In the data rows, 128 means zero.
Every row has a hidden score. How much higher is the second row's score than the first row's in each pair? 10 means about the same, 20 much higher and 0 much lower. The score is a weighted sum of the row's numbers plus the product of two more (or one squared), each taken from its middle value.
(152, 123, 121, 138, 129, 123, 55, 97, 92, 105)
(136, 138, 103, 141, 148, 81, 160, 134, 134, 131) ~ 3
(105, 137, 146, 142, 109, 131, 136, 131, 142, 169)
(122, 115, 111, 163, 141, 103, 114, 126, 116, 112) ~ 13
(122, 129, 150, 140, 126, 139, 127, 140, 144, 163)
(138, 122, 122, 134, 116, 120, 120, 117, 112, 142) ~ 9
(50, 127, 107, 119, 115, 123, 115, 138, 125, 166)
(96, 127, 122, 127, 102, 140, 117, 92, 92, 78) ~ 9
(145, 122, 118, 135, 127, 126, 136, 119, 120, 135)
(94, 129, 167, 115, 104, 111, 100, 82, 120, 106) ~ 11
(140, 135, 117, 110, 119, 101, 136, 127, 114, 128)
(143, 120, 120, 129, 126, 118, 115, 108, 105, 115) ~ 11
(109, 120, 143, 128, 138, 134, 97, 101, 114, 102)
(95, 135, 162, 142, 137, 155, 144, 200, 189, 158) ~ 15
(147, 119, 106, 152, 121, 128, 145, 131, 128, 126)
(149, 124, 109, 103, 107, 123, 122, 124, 118, 93) ~ 11
(125, 133, 113, 125, 198, 156, 106, 113, 131, 144)
(119, 140, 126, 136, 122, 156, 131, 104, 133, 152) ~ 8
(167, 133, 102, 152, 116, 100, 134, 140, 128, 133)
(114, 110, 109, 129, 130, 140, 158, 143, 164, 153) ~ 9
(120, 129, 134, 80, 76, 135, 148, 140, 172, 101)
(141, 122, 111, 148, 115, 93, 118, 120, 107, 98) ~ 10
(32, 142, 132, 148, 121, 139, 136, 101, 86, 61)
(131, 137, 120, 128, 125, 119, 110, 126, 107, 153) ~ 13
(128, 118, 142, 131, 147, 141, 146, 154, 154, 169)
(78, 122, 178, 82, 164, 151, 145, 176, 192, 132) ~ 13
(142, 126, 128, 129, 147, 166, 142, 127, 141, 143)
(117, 134, 143, 135, 128, 139, 140, 171, 165, 154) ~ 10
(145, 119, 107, 141, 131, 143, 148, 142, 135, 134)
(116, 107, 103, 143, 135, 126, 163, 151, 113, 144) ~ 9
(127, 138, 120, 129, 138, 102, 144, 140, 136, 146)
(93, 140, 133, 127, 133, 167, 151, 154, 151, 139) ~ 16
(110, 125, 125, 126, 101, 99, 137, 152, 138, 130)
(141, 122, 108, 105, 102, 115, 123, 106, 105, 97) ~ 11
(91, 102, 152, 109, 148, 153, 152, 139, 152, 95)
(103, 142, 133, 147, 70, 111, 65, 78, 88, 140) ~ 12
(148, 145, 98, 106, 138, 106, 150, 133, 135, 126)
(137, 140, 126, 127, 115, 123, 112, 107, 106, 144) ~ 9
(117, 133, 115, 157, 123, 116, 88, 111, 85, 103)
(133, 126, 139, 124, 147, 157, 94, 115, 103, 124) ~ 12
(148, 123, 114, 108, 106, 121, 140, 125, 118, 116)
(145, 124, 106, 131, 97, 117, 135, 111, 104, 95) ~ 10
(104, 149, 157, 109, 137, 125, 153, 184, 181, 159)
(157, 131, 119, 136, 132, 146, 114, 121, 122, 143) ~ 9
(132, 122, 127, 98, 87, 134, 151, 135, 155, 110)
(139, 123, 127, 101, 58, 128, 142, 123, 140, 86) ~ 10
(134, 122, 120, 137, 128, 120, 137, 117, 122, 139)
(123, 118, 135, 127, 113, 112, 87, 87, 98, 109) ~ 13
(145, 128, 125, 133, 125, 151, 120, 86, 145, 106)
(101, 115, 140, 149, 130, 123, 101, 93, 95, 98) ~ 4
(68, 138, 115, 119, 105, 148, 171, 152, 161, 90)
(152, 119, 124, 109, 113, 121, 138, 116, 110, 110) ~ 9
(151, 134, 103, 130, 115, 108, 134, 110, 110, 133)
(147, 131, 126, 137, 136, 152, 99, 110, 109, 135) ~ 12
(128, 125, 130, 117, 124, 123, 139, 141, 128, 130)
(159, 117, 118, 140, 138, 125, 142, 124, 98, 114) ~ 9
(125, 113, 142, 132, 150, 141, 137, 127, 137, 148)
(127, 124, 146, 121, 142, 122, 68, 88, 98, 120) ~ 12
(120, 125, 153, 116, 124, 124, 152, 163, 170, 147)
(135, 142, 130, 124, 130, 96, 145, 136, 124, 165) ~ 7
(110, 124, 145, 126, 113, 94, 100, 80, 103, 98)
(119, 150, 140, 119, 127, 126, 156, 160, 164, 141) ~ 8
(134, 134, 137, 129, 160, 121, 107, 116, 95, 136)
(52, 145, 136, 152, 106, 136, 166, 150, 127, 134) ~ 12
(116, 131, 138, 136, 152, 172, 145, 140, 154, 153)
(164, 128, 120, 142, 123, 130, 98, 110, 110, 140) ~ 8
(128, 106, 123, 123, 176, 177, 143, 131, 137, 124)
(95, 130, 183, 123, 148, 165, 135, 148, 171, 158) ~ 11
(89, 136, 122, 122, 90, 135, 154, 128, 103, 100)
(135, 136, 106, 113, 101, 118, 163, 141, 171, 113) ~ 12
(81, 152, 124, 115, 161, 124, 154, 151, 139, 113)
(133, 126, 136, 146, 193, 142, 142, 158, 121, 146) ~ 14
(121, 127, 129, 141, 135, 158, 121, 130, 134, 158)
(146, 126, 143, 123, 103, 125, 116, 132, 137, 130) ~ 9
(127, 129, 146, 135, 121, 130, 136, 126, 137, 151)
(136, 115, 136, 138, 130, 130, 108, 107, 105, 114) ~ 10
(124, 132, 135, 101, 62, 109, 145, 127, 154, 129)
(144, 122, 119, 141, 149, 170, 134, 122, 132, 141) ~ 12
(111, 128, 142, 132, 137, 153, 146, 169, 160, 159)
(92, 101, 222, 131, 137, 113, 143, 179, 125, 131) ~ 14
(140, 114, 122, 98, 91, 133, 116, 107, 105, 93)
(145, 130, 117, 132, 148, 154, 138, 117, 133, 143) ~ 11
(75, 138, 154, 155, 127, 126, 86, 95, 93, 79)
(97, 121, 151, 129, 115, 98, 79, 72, 92, 111) ~ 13
(145, 120, 122, 93, 87, 126, 122, 124, 113, 98)
(140, 130, 117, 123, 149, 144, 121, 118, 115, 123) ~ 10
(151, 120, 110, 141, 133, 130, 137, 128, 114, 143)
(126, 114, 201, 128, 158, 124, 135, 163, 165, 128) ~ 11
(118, 125, 113, 114, 134, 156, 143, 132, 138, 146)
(131, 139, 127, 121, 124, 118, 149, 147, 154, 131) ~ 8
(149, 122, 109, 134, 127, 120, 144, 134, 125, 143)
(147, 122, 70, 91, 163, 110, 139, 121, 116, 94) ~ 13
(122, 129, 156, 135, 123, 104, 129, 156, 154, 117)
(104, 151, 144, 129, 178, 124, 137, 171, 159, 185) ~ 12
(109, 140, 98, 113, 110, 133, 138, 100, 84, 104)
(133, 125, 131, 132, 128, 126, 146, 144, 131, 144) ~ 11
(110, 131, 130, 110, 122, 94, 102, 82, 100, 112)
(141, 124, 118, 133, 138, 138, 133, 115, 127, 144) ~ 9
(130, 119, 146, 131, 140, 131, 144, 150, 153, 152)
(134, 143, 106, 120, 112, 95, 125, 112, 102, 122) ~ 9
(127, 110, 101, 121, 133, 145, 147, 139, 126, 166)
(96, 156, 140, 132, 141, 183, 126, 124, 130, 124) ~ 14
(92, 160, 111, 112, 191, 132, 125, 142, 128, 185)
(110, 126, 124, 135, 121, 96, 125, 103, 109, 113) ~ 8
(149, 122, 145, 130, 161, 158, 85, 109, 119, 114)
(123, 130, 115, 142, 127, 137, 113, 113, 97, 119) ~ 7
(100, 129, 126, 95, 79, 112, 146, 127, 125, 155)
(129, 114, 111, 130, 131, 121, 102, 105, 104, 97) ~ 13
(109, 160, 141, 125, 106, 113, 61, 100, 86, 77)
(109, 112, 171, 147, 159, 113, 68, 89, 81, 89) ~ 7
(123, 137, 115, 146, 101, 137, 137, 102, 136, 132)
(114, 121, 145, 119, 133, 114, 156, 167, 175, 146) ~ 9
(205, 46, 50, 160, 176, 130, 165, 183, 125, 234)
(136, 111, 130, 116, 85, 117, 109, 85, 98, 84) ~ 9
(137, 114, 109, 129, 140, 125, 128, 112, 105, 112)
(115, 123, 168, 110, 132, 127, 157, 175, 181, 154) ~ 12
(138, 115, 119, 126, 117, 108, 146, 133, 122, 125)
(138, 122, 125, 111, 126, 129, 147, 138, 137, 118) ~ 12
(112, 121, 136, 141, 134, 142, 140, 154, 156, 134)
(105, 131, 136, 129, 119, 141, 135, 120, 133, 161) ~ 9
(128, 117, 139, 147, 137, 139, 131, 143, 128, 143)
(129, 125, 123, 130, 141, 138, 112, 109, 106, 125) ~ 9
(169, 147, 151, 122, 165, 153, 100, 131, 137, 128)
(126, 143, 106, 181, 102, 75, 125, 133, 110, 92) ~ 10
(138, 124, 123, 123, 133, 110, 125, 108, 106, 108)
(130, 133, 122, 121, 129, 118, 142, 138, 125, 134) ~ 10
(141, 113, 133, 146, 129, 118, 37, 107, 104, 112)
(136, 105, 156, 148, 144, 179, 110, 132, 108, 124) ~ 6
(137, 124, 140, 128, 156, 168, 142, 130, 149, 146)
(131, 126, 125, 133, 123, 136, 141, 127, 131, 157) ~ 7
(134, 123, 109, 108, 105, 127, 149, 127, 144, 127)
(135, 109, 155, 114, 107, 115, 143, 136, 111, 113) ~ 9
(133, 131, 116, 142, 94, 88, 126, 135, 128, 81)
(105, 117, 126, 132, 103, 117, 85, 69, 99, 96) ~ 12
(142, 118, 113, 116, 88, 128, 137, 128, 136, 103)
(138, 102, 123, 119, 154, 130, 132, 116, 107, 112) ~ 8
(140, 123, 118, 130, 127, 116, 151, 147, 142, 138)
(145, 125, 117, 130, 141, 141, 123, 116, 120, 138) ~ 11
(134, 122, 112, 145, 138, 121, 149, 143, 132, 142)
(125, 121, 132, 119, 155, 151, 86, 106, 103, 127) ~ 12
(134, 144, 137, 151, 135, 145, 123, 152, 156, 145)
(115, 116, 155, 116, 148, 152, 63, 91, 99, 106) ~ 10
(140, 122, 122, 134, 129, 125, 92, 106, 95, 123)
(146, 134, 110, 132, 119, 116, 116, 117, 116, 141) ~ 10
(160, 117, 127, 116, 118, 116, 135, 157, 130, 130)
(155, 127, 102, 136, 122, 112, 128, 111, 110, 115) ~ 10
(146, 106, 135, 85, 104, 134, 126, 113, 117, 75)
(132, 129, 124, 139, 142, 156, 131, 124, 134, 152) ~ 11
(109, 154, 126, 137, 143, 118, 148, 149, 143, 179)
(152, 124, 117, 128, 124, 111, 143, 125, 116, 125) ~ 9
(97, 131, 161, 101, 98, 137, 91, 79, 106, 72)
(135, 114, 130, 124, 123, 119, 104, 98, 102, 110) ~ 10
(114, 129, 166, 125, 123, 159, 146, 174, 173, 154)
(151, 139, 143, 142, 138, 111, 112, 139, 133, 143) ~ 5
(127, 125, 113, 131, 123, 131, 106, 106, 109, 138)
(154, 144, 123, 127, 174, 157, 125, 157, 148, 137) ~ 13
(96, 132, 154, 134, 128, 129, 143, 176, 164, 151)
(135, 122, 121, 131, 139, 125, 129, 134, 123, 125) ~ 8
(132, 183, 112, 120, 114, 158, 155, 132, 157, 144)
(142, 126, 129, 116, 91, 117, 124, 130, 118, 122) ~ 8
(72, 168, 159, 136, 121, 171, 165, 209, 226, 173)
(97, 128, 155, 130, 116, 118, 132, 157, 153, 154) ~ 2
(134, 131, 162, 115, 140, 129, 148, 160, 169, 135)
(171, 118, 103, 126, 115, 111, 117, 143, 105, 103) ~ 10
(92, 108, 165, 112, 153, 151, 88, 101, 106, 112)
(119, 116, 146, 131, 141, 123, 151, 163, 165, 149) ~ 9
(147, 122, 110, 132, 127, 108, 138, 116, 108, 118)
(130, 132, 112, 133, 103, 124, 118, 115, 119, 97) ~ 13
(144, 131, 107, 122, 188, 148, 123, 117, 128, 132)
(129, 128, 131, 125, 85, 96, 125, 128, 109, 98) ~ 7
(132, 118, 170, 134, 145, 142, 150, 143, 136, 131)
(138, 125, 117, 131, 125, 116, 96, 102, 101, 117) ~ 10
(142, 126, 111, 142, 134, 145, 114, 119, 106, 127)
(154, 106, 123, 144, 150, 140, 136, 125, 111, 117) ~ 9
(137, 123, 117, 132, 135, 110, 142, 137, 127, 141)
(152, 127, 126, 128, 116, 121, 131, 139, 142, 127) ~ 12
(141, 124, 123, 140, 129, 131, 143, 123, 124, 139)
(113, 126, 152, 132, 131, 128, 154, 177, 176, 158) ~ 12
(139, 116, 123, 116, 103, 134, 126, 123, 116, 102)
(138, 131, 110, 150, 120, 155, 139, 120, 139, 139) ~ 11
